In the rows, 128 means zero.
R: rows in several groups, each row roughly a mix of its group's directions
R (127 x 21)
138 149 96 112 226 76 138 116 172 177 114 108 107 112 122 134 131 147
 107 129 101

156 174 122 138 139 78 135 116 66 122 156 146 62 145 131 113 96 125 103
 188 103

130 45 126 143 133 135 67 156 123 127 138 162 158 111 154 153 145 104
 174 85 164

151 191 122 95 172 106 192 113 139 176 133 96 129 80 119 142 161 132 112
 143 89

113 164 178 76 70 176 119 124 92 118 140 90 129 134 98 84 152 116 87 142
 150

150 193 159 112 90 114 176 129 54 102 153 133 98 125 129 113 116 117 116
 185 118

120 106 100 130 150 168 93 140 111 199 133 128 161 73 142 149 194 117
 137 82 131

104 92 107 153 146 141 146 132 206 126 68 131 176 134 139 154 111 163
 157 77 128

111 108 96 168 155 123 165 128 198 134 67 127 168 132 143 159 106 168
 156 87 114

124 157 132 123 127 125 106 147 18 135 170 146 84 101 130 105 148 93 120
 157 128

131 136 170 139 22 157 136 130 100 75 148 113 157 162 124 118 122 116
 131 147 154

95 103 99 134 158 175 91 153 106 186 123 135 153 78 142 135 188 118 142
 77 143

116 66 106 149 148 144 109 132 199 154 106 116 182 114 136 160 151 136
 159 69 141

146 128 107 94 229 85 113 124 167 185 127 105 109 100 123 135 147 130
 109 125 117

161 143 149 138 107 68 166 105 162 73 136 113 107 179 117 128 69 137 123
 176 116

155 193 154 98 108 107 151 118 61 119 165 126 85 129 118 104 124 114 94
 188 113

142 155 89 123 208 82 137 98 166 183 121 111 101 113 113 136 131 147 98
 130 79

91 115 156 113 91 174 145 131 187 107 80 95 194 140 112 122 134 150 133
 81 152

115 157 180 63 80 178 122 125 131 118 131 80 146 140 97 88 153 123 87
 136 157

131 208 129 129 118 107 197 110 131 110 108 104 106 157 116 111 91 158
 95 175 97

149 199 139 115 126 95 154 120 54 128 155 127 79 127 123 106 119 122 96
 185 105

103 49 118 160 125 155 79 162 126 117 111 163 153 127 156 141 128 120
 174 81 170

137 72 158 133 66 141 55 135 130 98 158 106 153 169 124 120 132 103 128
 124 180

108 178 94 119 204 118 181 130 111 166 104 151 96 78 131 129 136 143 127
 126 82

105 219 119 119 154 118 191 126 117 132 106 105 99 141 120 95 114 158 91
 169 109

122 113 161 128 97 109 141 117 149 50 123 136 83 184 108 100 61 130 129
 160 139

111 71 117 144 135 155 108 135 181 158 108 109 191 106 132 156 165 131
 157 63 147

137 203 127 115 131 108 175 101 121 127 128 105 76 150 107 102 101 146
 81 184 94

129 96 79 189 179 79 133 136 148 119 107 175 116 137 157 160 85 146 166
 117 107

102 137 142 165 54 164 167 148 88 68 103 163 147 148 148 126 95 139 159
 129 138

118 126 100 115 172 150 75 142 95 204 147 117 136 82 133 128 195 111 112
 102 135

141 174 103 107 209 75 156 108 162 163 115 110 97 121 115 127 119 150 96
 146 87

147 173 162 91 89 131 124 114 65 109 168 130 79 141 110 93 123 109 88
 182 125

143 192 137 79 162 125 202 125 117 161 136 117 125 65 123 136 164 122
 124 145 96

135 128 169 133 19 176 140 128 88 84 148 132 150 140 128 125 129 110 139
 141 145

113 84 100 168 136 146 142 127 183 156 89 119 184 107 139 167 144 148
 165 67 124

116 204 128 134 109 117 179 106 135 106 106 103 108 172 108 99 90 162 86
 168 100

114 96 101 138 145 160 76 123 137 202 144 95 151 94 118 136 195 115 120
 83 136

153 152 106 102 199 78 119 96 171 178 138 94 97 125 104 126 135 137 84
 143 94

103 57 125 135 137 145 80 143 198 107 96 134 166 158 134 133 115 141 147
 81 165

123 68 109 164 144 128 129 142 188 131 96 135 185 121 153 169 129 143
 177 77 144

136 87 106 151 137 144 152 123 193 163 105 120 186 96 143 178 154 140
 166 78 121

131 195 120 87 184 103 156 109 114 152 133 123 69 112 106 103 126 133 85
 164 87

101 62 136 133 105 170 102 138 189 104 91 136 177 146 132 137 121 140
 155 76 161

95 99 95 150 147 173 103 147 126 186 117 118 169 85 139 144 186 125 148
 71 141

118 147 145 160 48 158 185 134 104 69 104 159 151 149 145 134 92 144 156
 136 125

149 136 152 142 85 97 174 107 158 61 116 135 112 180 122 128 60 146 132
 164 117

135 203 114 103 170 106 184 103 120 155 124 124 85 106 111 118 125 143
 95 160 73

117 119 103 123 171 158 115 162 93 187 124 147 156 64 160 149 185 119
 150 92 140

135 172 181 59 92 152 122 129 96 120 160 91 126 128 105 90 158 106 88
 161 152

117 64 147 139 94 138 51 148 126 82 133 139 128 180 133 109 102 116 134
 121 183

120 212 119 126 129 115 188 100 145 138 118 80 114 144 100 107 123 154
 83 162 90

118 149 92 127 173 159 129 157 78 194 117 151 145 67 163 144 177 130 137
 106 124

134 125 84 135 223 77 127 120 179 175 103 121 123 114 131 147 125 151
 122 110 99

145 186 151 86 141 89 128 128 88 106 169 121 79 146 114 91 117 111 90
 192 125

117 158 181 69 78 172 116 134 94 124 147 85 145 123 104 91 167 108 95
 137 160

127 170 152 116 122 97 183 132 123 57 112 153 96 163 128 108 65 142 128
 174 119

137 162 178 60 89 161 116 121 110 134 161 82 134 125 101 95 169 106 86
 151 152

136 144 152 134 87 96 143 102 152 63 127 120 101 194 104 106 65 141 107
 167 118

147 103 76 192 168 87 160 122 159 148 115 155 128 113 155 179 109 143
 170 115 94

108 89 121 140 132 154 135 138 192 151 96 96 199 108 132 155 160 139 157
 70 147

132 62 129 178 64 139 69 124 150 103 130 120 161 181 134 139 109 129 139
 107 158

144 155 105 112 208 67 141 106 181 146 109 117 96 145 118 125 97 156 96
 147 96

111 124 164 137 46 168 139 150 88 59 124 157 139 155 140 113 101 122 150
 139 159

160 194 144 119 104 106 167 114 55 134 166 121 89 116 123 118 131 114
 106 184 104

115 183 177 66 96 156 132 128 109 123 133 73 136 136 98 82 153 124 80
 149 151

145 163 142 95 129 113 97 120 63 118 170 150 61 141 117 93 117 107 88
 180 120

117 212 130 122 116 119 193 108 139 118 108 87 116 153 104 103 107 157
 87 164 97

104 98 155 142 53 181 112 151 82 72 131 169 135 143 141 116 115 112 157
 122 162

118 176 97 129 198 105 203 132 138 152 88 145 121 90 141 143 121 157 139
 125 87

142 160 138 100 127 112 99 117 76 112 169 147 55 150 113 91 109 109 87
 184 117

149 202 146 72 143 114 172 104 115 144 152 106 92 108 102 109 142 122 87
 173 95

121 141 177 120 39 157 133 143 89 66 150 123 145 158 124 105 123 111 131
 153 163

119 216 131 115 123 119 191 109 137 126 111 84 117 147 104 103 116 156
 84 165 99

123 94 97 134 166 149 71 141 110 199 147 127 144 84 141 143 190 110 133
 90 141

103 120 90 133 181 157 96 156 89 193 131 143 134 73 148 135 184 116 138
 95 134

142 164 154 119 109 91 172 116 134 63 122 139 93 175 120 109 63 142 117
 179 116

141 103 75 162 197 79 127 122 163 130 128 181 93 128 145 157 94 135 152
 130 90

131 177 180 65 102 148 152 137 122 137 136 64 171 115 113 107 173 122 99
 139 159

133 122 90 120 210 89 83 102 161 183 135 112 84 128 107 120 134 134 90
 126 103

108 98 111 123 162 153 68 157 108 183 137 118 163 89 140 132 192 111 134
 84 159

145 91 72 192 171 89 137 122 153 141 123 170 111 120 154 173 103 136 168
 117 96

129 177 117 95 184 131 198 131 117 173 121 135 118 57 132 140 163 128
 135 128 95

136 150 147 58 176 148 167 144 111 162 145 138 116 51 132 131 179 103
 139 131 130

119 88 109 136 132 169 77 136 127 191 132 108 171 91 134 145 191 117 134
 76 147

159 183 152 106 92 129 171 121 55 120 171 142 94 103 128 122 136 103 120
 181 107

127 98 100 131 177 141 99 150 112 191 143 139 152 70 152 154 188 110 152
 91 140

138 132 111 113 158 151 116 142 111 205 134 113 172 67 147 153 199 120
 130 97 132

104 147 173 68 88 176 91 125 117 110 128 98 122 156 95 74 137 123 78 137
 158

111 52 137 141 113 140 41 157 125 103 135 136 143 157 137 119 125 109
 145 102 185

130 152 91 123 218 73 123 109 163 166 113 113 90 135 116 121 113 151 93
 137 96

136 72 153 144 44 161 68 127 114 90 147 134 141 167 128 124 116 109 134
 122 163

111 108 108 165 142 131 175 141 177 137 77 123 190 108 148 167 130 155
 173 79 124

147 152 151 141 94 90 196 110 170 68 113 114 133 169 120 135 72 148 135
 160 112

119 103 158 122 72 183 160 136 159 118 102 115 203 107 134 150 152 132
 161 84 151

123 154 147 132 112 90 166 113 150 58 122 129 91 182 108 103 64 141 119
 170 116

135 67 138 166 62 134 68 121 147 87 131 131 150 188 130 131 96 128 134
 117 156

103 48 117 151 138 139 45 153 131 110 117 158 119 158 142 119 108 123
 145 97 172

155 159 154 124 97 89 167 106 141 68 127 128 98 178 117 117 64 141 113
 179 111

120 52 128 125 125 164 60 142 126 153 142 139 155 96 133 142 171 100 153
 75 156

124 205 136 122 116 114 205 111 137 100 106 110 108 153 112 109 91 157
 102 171 97

122 201 108 112 177 112 196 113 115 147 108 142 85 103 121 120 117 150
 109 153 75

145 56 121 135 138 143 89 144 131 160 143 147 164 83 152 169 169 103 172
 83 148

130 147 100 105 222 79 107 112 157 167 125 114 78 132 111 111 121 140 88
 141 106

140 173 153 112 87 129 126 122 44 112 166 132 76 136 116 95 122 107 97
 179 124

150 167 147 98 112 116 107 112 67 125 178 129 66 139 109 94 128 104 85
 183 120

102 145 180 69 89 171 95 143 102 112 139 90 144 137 103 81 158 111 95
 131 172

99 108 95 129 172 165 86 150 98 190 134 139 137 76 139 131 189 113 136
 87 138

76 146 76 157 196 120 117 131 101 142 99 169 66 130 125 101 102 149 115
 122 98

98 209 119 133 133 125 197 127 115 102 95 128 98 149 121 99 90 159 106
 164 100

125 102 90 116 234 94 93 130 161 178 115 135 104 104 130 135 136 133 124
 105 117

144 158 159 121 109 90 188 127 138 56 114 144 109 166 131 121 63 143 135
 173 121

174 146 154 129 97 74 162 93 168 88 141 100 114 177 111 131 81 137 111
 176 113

158 188 154 100 97 123 166 119 54 123 169 138 94 106 124 117 137 105 113
 180 107

109 190 122 149 105 134 213 109 166 123 89 81 149 144 112 125 115 166
 114 137 102

106 105 97 128 165 168 89 147 102 194 134 135 142 72 139 137 191 112 138
 85 135

108 176 176 74 88 161 118 131 88 114 131 90 124 144 100 75 142 123 79
 149 152

122 92 96 142 165 153 102 156 101 180 129 161 152 72 163 158 174 116 163
 87 138

131 49 129 123 135 153 52 144 113 149 149 157 139 101 142 142 161 97 155
 87 159

130 48 127 145 125 140 73 158 116 116 131 176 157 115 160 154 133 109
 177 87 161

152 185 166 87 93 125 146 123 57 113 169 128 95 122 117 103 134 106 99
 181 124

124 55 135 123 138 148 79 165 107 120 133 180 149 100 158 146 143 103
 176 89 166

135 166 172 113 36 161 150 121 81 87 156 118 124 147 114 105 126 113 112
 166 137

160 184 148 94 113 107 140 104 89 122 174 122 72 137 108 103 123 112 86
 192 107

138 120 76 195 171 81 169 125 138 146 110 155 126 109 154 173 107 146
 168 117 89

95 114 110 124 124 190 78 128 118 190 125 102 156 97 115 121 192 122 111
 78 136

155 169 111 106 191 75 147 98 172 176 137 84 121 114 107 136 145 139 93
 142 89
one row of each group, then the others: which group is each in?
118 66 143 149 92 133 54 141 138 86 132 128 131 190 132 110 100 123 130
 124 183
Z
123 82 71 195 173 94 113 131 139 128 117 178 102 133 151 156 93 135 165
 112 105
E
142 55 135 111 124 162 66 138 116 156 148 156 149 87 141 151 169 97 155
 84 151
B

132 152 163 133 29 176 180 128 88 94 141 135 160 118 132 135 139 116 149
 138 129
Z
129 142 84 139 155 162 121 128 104 214 128 130 150 72 145 152 188 131
 124 99 106
B
98 74 97 162 163 132 114 140 199 126 79 137 163 139 141 149 112 153 159
 76 136
E
165 164 134 106 131 99 122 115 75 117 175 158 58 138 126 111 108 109 101
 192 107
E
86 81 138 122 127 164 97 154 168 128 96 107 195 122 126 128 156 132 148
 64 170
E
133 147 162 118 93 101 146 109 145 58 125 125 95 189 106 99 66 138 108
 169 126
B
148 121 70 170 188 82 142 105 153 153 127 166 89 119 138 160 102 140 141
 132 72
E
130 114 88 118 234 90 115 128 164 176 106 139 110 99 134 143 129 140 128
 106 104
Z
130 42 138 133 114 143 53 149 120 115 140 161 153 124 144 143 137 102
 163 88 165
B
126 156 127 136 125 103 108 130 53 98 155 158 55 154 124 94 93 114 107
 178 119
E
